One turning vector, and how many ticks it has turned:
The counts run from 0 to 154.
[134 146 123 112 109 148 138 133 111 124 122 128 176 172 125  97 112 130
 148 173 104 110 170  92  72 122 163 159 158 135 134 153 146 140 145 147
 143 151  96 147 150  82 128 123  98 131 145 115 134 137 173 139 127 147
 181 154  83 178 124 108 154] -> 13
[122 137 132 176 139 127 100 138 104 139 151 136 198 121 155 138 124 132
 142 153  87  79 180 113 122  96 127 139 165 178 180 138 198 100 148 163
 111 130  66 151 121 114  99 128 153 139 135 119 160 159 157  75 128 159
 147 133  98 139 142 127 104] -> 69
[145 163 105 145 116  67 127 157 108 108 140 151 156 127 123  91 118 127
 128 188 102 109 203 146 112  88 172 142 152 126 172 167 132 145 124 140
  99 124 108 155 127 135  91 104 119 146 167  95 115 111 149 121 113 164
 172 147 102 173 101 146 120] -> 117
[121 112 115 119 105 157 106 159  91 139 108 117 141 140  92  46 140 126
 154 180  74 108 172 134  89 114 162 160 151 140 113 123 183 124 138 163
 140 162  84 142 139  88 142 117 116 164 164 125 110 193 159 114 127 159
 160 112 117 150 129 127 113] -> 59
[134 161  96 151 130 127 126 135 136 145 124 137 169 145 110 111 101 143
 129 201  99  93 137 155  79 148 118 139 149 156 159 136 146 115 150 150
 108 108 125 175 161  97 108 129 143 145 200 131 151 118 121  95 117 136
 169 155 112 174 117 134 135] -> 1
[138 134 133  79 121 140 135 132 152 164 131 133 176 153 144 116 119 130
 133 170 102 102 202 103 102 137 173 151 185 151  98 133 125 140 142 153
 152 129  63 172 164  99 129 140 114 184 156 139 123 124 177 142 137 126
 167 152  89 119 109 131 140] -> 124
[101  86 107 112 128  78 106 148 106 108 151 125 167 119 120  76 104 136
 148 161  92 145 152 148  80 137 141 148 146 124 106 126 151 122 134 167
  75 131  49 179 106 108 106 120 138 148 154 132  98 131 154 103 149 135
 147 138 150 132  99 132  89] -> 67
[127 146 145 139 138  89 153 138 120 190 134 133 138 128 126 119 119  95
 122 183 117  98 158 172 133 148 154 120 172 160 157 147 143 103 130 162
 141 119 118 179 111  97 108 129 154 166 174 129 127  95 141  89 143 169
 174 154 115 136 109 123 102] -> 36
[108 182 114 127  91  69 106 171  83 142 125 133 149 145 137 118 115 115
 157 169 113 105 163 121 125 109 158 138 153 143 173 137 164 116 135 147
 108 179  74 124  81 126  78 126 136 119 127  92 125 119 182 108 113 174
 167 145 107 154 135 137 110] -> 23
[109 134 125 157 136 107 122 113 129 125 143 139 178 124 111  95 120 135
 135 154  88  88 142 131  95 168 186 140 166 162 153 111 139 125 122 143
 123 119 107 163 133  87  87 124 138 135 172 113 130 132 183  80 115 119
 188 166  81 146 116 122 107] -> 112
[135 125 149 129 101 132  94 146 124 136 161 104 168 110 127  96 131 136
 154 154 113 106 182 140 117 122 159 170 206 204 106 132 155 110 151 125
 113  77  81 145 134 129 128 116 163 155 146 102 161 149 157 108 129 125
 155 100  86 137 118 136 117] -> 120
[118 123 136 121 134 126 105 120 136 151 133 133 198 125 123 144 105 141
 164 177 100  97 133 106  89 160 107 161 162 185 114 131 186  90 130 155
 120 102  96 139 151  81 110 117 151 128 149 113 165 120 168 124 134 112
 177 118  91 153 142 134 127] -> 9
[165 119 138 110 110 107  93 129  94 135 160 158 198 170 147 113 110 123
 141 152 124 111 185 120  77 131 153 151 205 161 113 184 153 111 125 137
 132 123  75 147 135 146 130 144 112 137 121 116 146 120 172 119 141 149
 170 129 126 144 113 123 131] -> 73
[132 134 115 146 131  76  91 196 132 135 134 155 144 166 138 115 155 127
 138 139  77 114 123 155  86 145 145 172 183 147 127 116 180 101 140 147
 113  96  91 141 140  74 138 143 133 129 163 150 106 113 146 125 157 173
 166 175 140 152 132 159 122] -> 62
[129 147 109  93 120  81 141 125  94 155 132 113 134 122 126 100  80  96
 135 204 125 104 143 137  99 110 135 128 158 120 155 183 111 129 128 138
  91 160  88 159  96 117 103 128 113 146 162 122 141  85 165 105 103 121
 163 132  90 160 120 141 110] -> 83
[110 126 110 108 110 129 145 149 153 162 143 120 123 144 111  52 157 119
 126 198 106  76 149 120 110 130 156 159 178 163 140 129 164 130 110 120
 116 153  86 109 146 119 125 105 122 150 167  88 152 155 148  82 103 129
 180 114 114 135 119 129 138] -> 42
[121 159 110 119  86 115  78 170  79 108  93 126 136 147  94  76 129 109
 132 201  71 106 140 150  65 124 138 145 158 116 123 108 168 127 127 156
  89 170  95 133 123  94 103 122 113 138 147 110 103 165 145 124 125 171
 172 129 149 136 127 119 121] -> 58
[143 125 122 120 122 158 131 148 131 129 160 153 172 178 160 112 102 130
 126 180 121 115 154 122  88 106 132 136 200 124 178 136 132 132 145 146
 111 122  76 158 133 150 136 167 130 160 133 150 112  80 158  96 132 153
 199 165 121 114 116 103 121] -> 81
[137 125  90 121 100 150 123 126 134 150 135 138 161 161 104  76 129 125
 123 159 107  91 157 107  89 131 159 133 194 148 115 132 135 113 142 145
 131 132  86 175 166  96 148 165 140 183 143 111 161 172 171  71 123 145
 157 151 110 150 121 123 124] -> 77
[123 176 139 148 106 108  97 174 132 157 131 127 158 151 126 127 136  97
 168 206  81  89 121 131 115 159 121 142 177 163 142 111 193 100 132 165
 112 122 120 123 124  62 119 132 152 159 162 154 113 105 165 119 149 148
 163 133  95 139 155 123 125] -> 139
[143 145 123  76 121 140 135 163 145 167 109 136 150 138 137 101 139 134
 112 184  89  90 184 151 101 143 169 112 197 136 116 125 152 123 129 158
 126 127 110 162 161 110 133 146 135 161 147 139 101 153 157 123 154 163
 176 162 135  91  95 128 136] -> 123
[119 105 126 103 119 131 118 118 113 128 158 133 152 149 115  90  97 147
 135 191 115 112 123 154  74 125 113 149 179 153 137 124 147 130 123 166
  72 127  44 144 139 150 127 126 158 171 157  91 163 132 131  92 151 115
 184 115 129 133 108 100 129] -> 85
[113 150  80 123 116  63  99 164  88 113 132 139 119 176  88  77 139 117
 151 160  98 118 111 113  64 133 145 172 154 126 111 127 161 127 124 143
  59 129  68 139 115 118 111 117 122 129 168 127 130 114 153 109 125 118
 169 142 116 169 135 163 128] -> 15
[131 156 146 122 101  68 107 150  87 130 130 124 150 169 133 119 116 111
 157 168  79 116 118 115  75 120 138 177 148 122 126 150 126 140 138 174
 126 177  69 148 101  78 100 116  90 145 184 149 101  94 138 148 126 130
 160 160 110 161 143 114 123] -> 143
[139 111 129 160 118 100 119 170 110 187 164 166 173 191 128  93 107 139
 155 152 120 126 152 134  69 140 130 163 161 170 136 106 165  90 107 127
 119 104  91 132 109 132 141 112 148 109 154 158 111 105 140 102 132 136
 184 136 151 124  98 114 149] -> 149
[136 166 126 154  92  96  83 158 128 137 150 139 169  92 135 142 141 145
 123 176  82  90 174 146 129 117 138 138 175 194 130 130 176  91 140 130
  91  86 110 131 137 125  93 106 175 159 181 102 152 111 156  94 126 119
 149 119  71 137 147 150 111] -> 121
[163 142 134 157 117 133 135 156 102 121 149 142 194 143 151 115 102 142
 136 159 102 106 207 133 115 100 168 151 161 149 172 161 145 147 167 149
 118 131  87 163 121 147  92 106 125 121 152 110 108 122 148 126 124 164
 177 147  69 153  94 104 124] -> 116
[116 147 116 167 119 157 127 128  91 127 134 138 156 139 105  92 132 142
 158 141 115 122 140  93  75 116 143 156 169 154 140 110 182 105 161 151
 107 100  82 182 115  96 141 139 161 145 135 130 127 133 165  94 146 142
 194 133  95 129 130 102 110] -> 17
[131 138  97 105 120  63 115 160 105 134 130 130 125 128 112  75 145 133
 112 178 111 122 186 173  99 123 184 129 159 119 137 158 144 120 127 131
  95 134  86 138 126 139 106 104 124 136 160  99 122 123 171 112 118 168
 173 139 150 150  98 153 111] -> 118
[107 146 118  86 111 130 113 191 134  96 115 124 121 165 126  92 144 110
 129 186  73 114 114 146  93 126 156 140 207 121 153 129 143 165 138 158
  64 142  63 136 120 155 117 165 129 173 164 118 103 132 142 119 139 150
 172 138  96 114 125 128 109] -> 127
[113 150 114 108  84 144 117 179 120 153 112 121 125 160  88  92 102  94
 157 198  98  99 101 121 100 149 138 143 172 147 130  73 138 130 155 142
 104 164 103 128 126 105 120 141 156 146 156 132 115 128 150 100 129 138
 198 135  93 131 133 127 139] -> 93
[129 156 120 117 128  92  84 144 135 132 127 147 175 129 129 146 140 155
 163 211  84 104 138 133  87 131  96 143 153 157 127 128 185  96 105 164
 104  99  91 140 145  71 105 110 142 145 155 115 123 102 142 147 148 126
 175 149 100 136 155 145 146] -> 10
[115 128 122 126 121 173 127 137 135 104 149 120 136 134 129  63 137 118
 132 190  83 103 152 116 100 100 169 148 195 114 147 140 154 136 150 155
  79 124  81 155 133 124 120 137 121 192 170 118 129 125 163 102 140 117
 165 132  88 115 125 103 110] -> 128
[126 144 100 155 135 177 122 127 114 159 129 139 175 140 120  86 120 147
 120 187  79  87 133 116  90 113 110 157 167 154 164 126 165 115 159 136
 104 128  99 143 145 133 120 138 134 136 178 142 158 135 117  87 111 108
 166 133  79 130 123 134 140] -> 0
[118 159 141 165 116 126 131 131 137 147 145 150 152 123 152 119 117 110
 104 159 114  96 160 143 142 127 165 122 214 136 182 128 154  95 148 133
 109  98 111 178 127  98 114 149 159 167 163 112 159 104 158  73 139 164
 198 153 108 131 126 110 108] -> 35
[114 171 100 191 123 106 128 123  95 159 119 151 166 135 105 107 114 130
 159 169 104  94 147 110 113 116 161 132 144 172 136 128 173  99 165 153
 139  97 125 187 111  71 115 113 162 137 149 122 135 107 165  96 143 130
 175 141  81 152 134 140 124] -> 18
[132 117 118 164 141  53 121 150  94 191 136 155 140 154 101  83 114 119
 155 170 106 125 149 140  87 130 135 163 165 169 131 151 176  79 108 157
 129 110  89 147  92  80 146 103 130 141 172 169 118 106 150 101 131 143
 168 136 116 145 119 145 132] -> 148
[105 127 131 157  95 110  97 115 110 136 161 142 165 142 112  94 128 154
 140 151  99 113 146 118 102 128 130 171 167 169 131  96 189 115 120 127
  79 101  93 128 122 136 108  86 145 102 163  79 157 144 139  81 125 125
 196 125 109 135 140 108 127] -> 103
[162 131 140  93  96 129 106 129 143 132 162 150 162 169 138  86 129 139
 129 177 148 127 171 111  75 118 129 168 170 141  90 145 135 122 109 137
 127 115  96 134 166 113 141 108 119 165 141 101 141  81 163 141 140 144
 222 129 123 165 138 107 151] -> 90
[131 144 110 142 142  69 137 123 126 154 124 139 152 143 122 109 116 109
 128 189 104  83 136 155  97 159 140 133 185 158 157 175 167 116 127 142
 100 106  85 144 139 113 102 133 137 139 209 135 147 108 156  93 127 114
 149 143  96 157 115 145 115] -> 130
[110 111 117  97 120 107 115 150 103 134 150 110 139 141 112  55 140 111
 124 152 104 117 172 156 101 124 177 159 186 156  97 139 154 115 134 122
  89 104  61 133 134 144 123 125 139 139 146  96 147 157 156 115 130 141
 169 111 139 140  87 138 121] -> 119
[123 157 146 135 101  98  98 141  85 147 171 135 184 136 162 127  92 140
 161 147 126 128 198  96 120  83 147 143 149 141 139 141 160 103 155 152
 105 150  67 159  88 104 123 102 130 143 126  89 132 107 184 131 130 164
 181 131 101 133 136 116 136] -> 22
[ 85 157 113 143 138 101 121  88 142 150 133 151 157 139 131 100 111 132
 122 170 117 103 118  96 100 149 135 157 164 141 114 123 146  96 134 140
 122 119 106 169 150  61 112 121 121 163 189 121 163  99 145  76 138 126
 194 167 128 144 159 113 120] -> 95
[115 157  96 111  77  67 100 160  77 184 126 126 156 146 119  93 111 111
 131 187 123 108 185 133 101 118 142 140 140 119 133 113 139 103 125 151
 133 185 103 160  91  87 118 110 116 150 132 130 120 134 148 114 103 178
 158 152 147 133 135 142 120] -> 152
[104  89 116 136 137 125 100 115  97 135 163 135 177 120 139  77 139 141
 151 148  95 121 159 105  87  95 136 154 163 143 123 129 177 103 136 157
  78 134  32 159 100 128 120 122 139 147 145 127 126 142 166  86 139 130
 138 128 113  97 122 112  96] -> 68
[146 167 107 110  99 119 140 117 102 152 148 181 173 173 126  63 135 144
 109 147 105 116 194 111 101 102 185 138 172 106 117 132 121 136 142 134
 131 148 105 169 144 140 121 131  94 166 145 101 124 121 165 103 137 146
 197 167  97 117 116 104 147] -> 30
[138 157 140 113 105 156 135 178 121 191 121 134 146 179 133 100 132 105
 121 186  79 101 154 127  91 122 125 154 197 148 126 120 165 121 145 126
 116 138  87 136 124 139 131 138 126 142 183 162 108 108 112 128 140 126
 186 147 103 102 107 124 162] -> 46
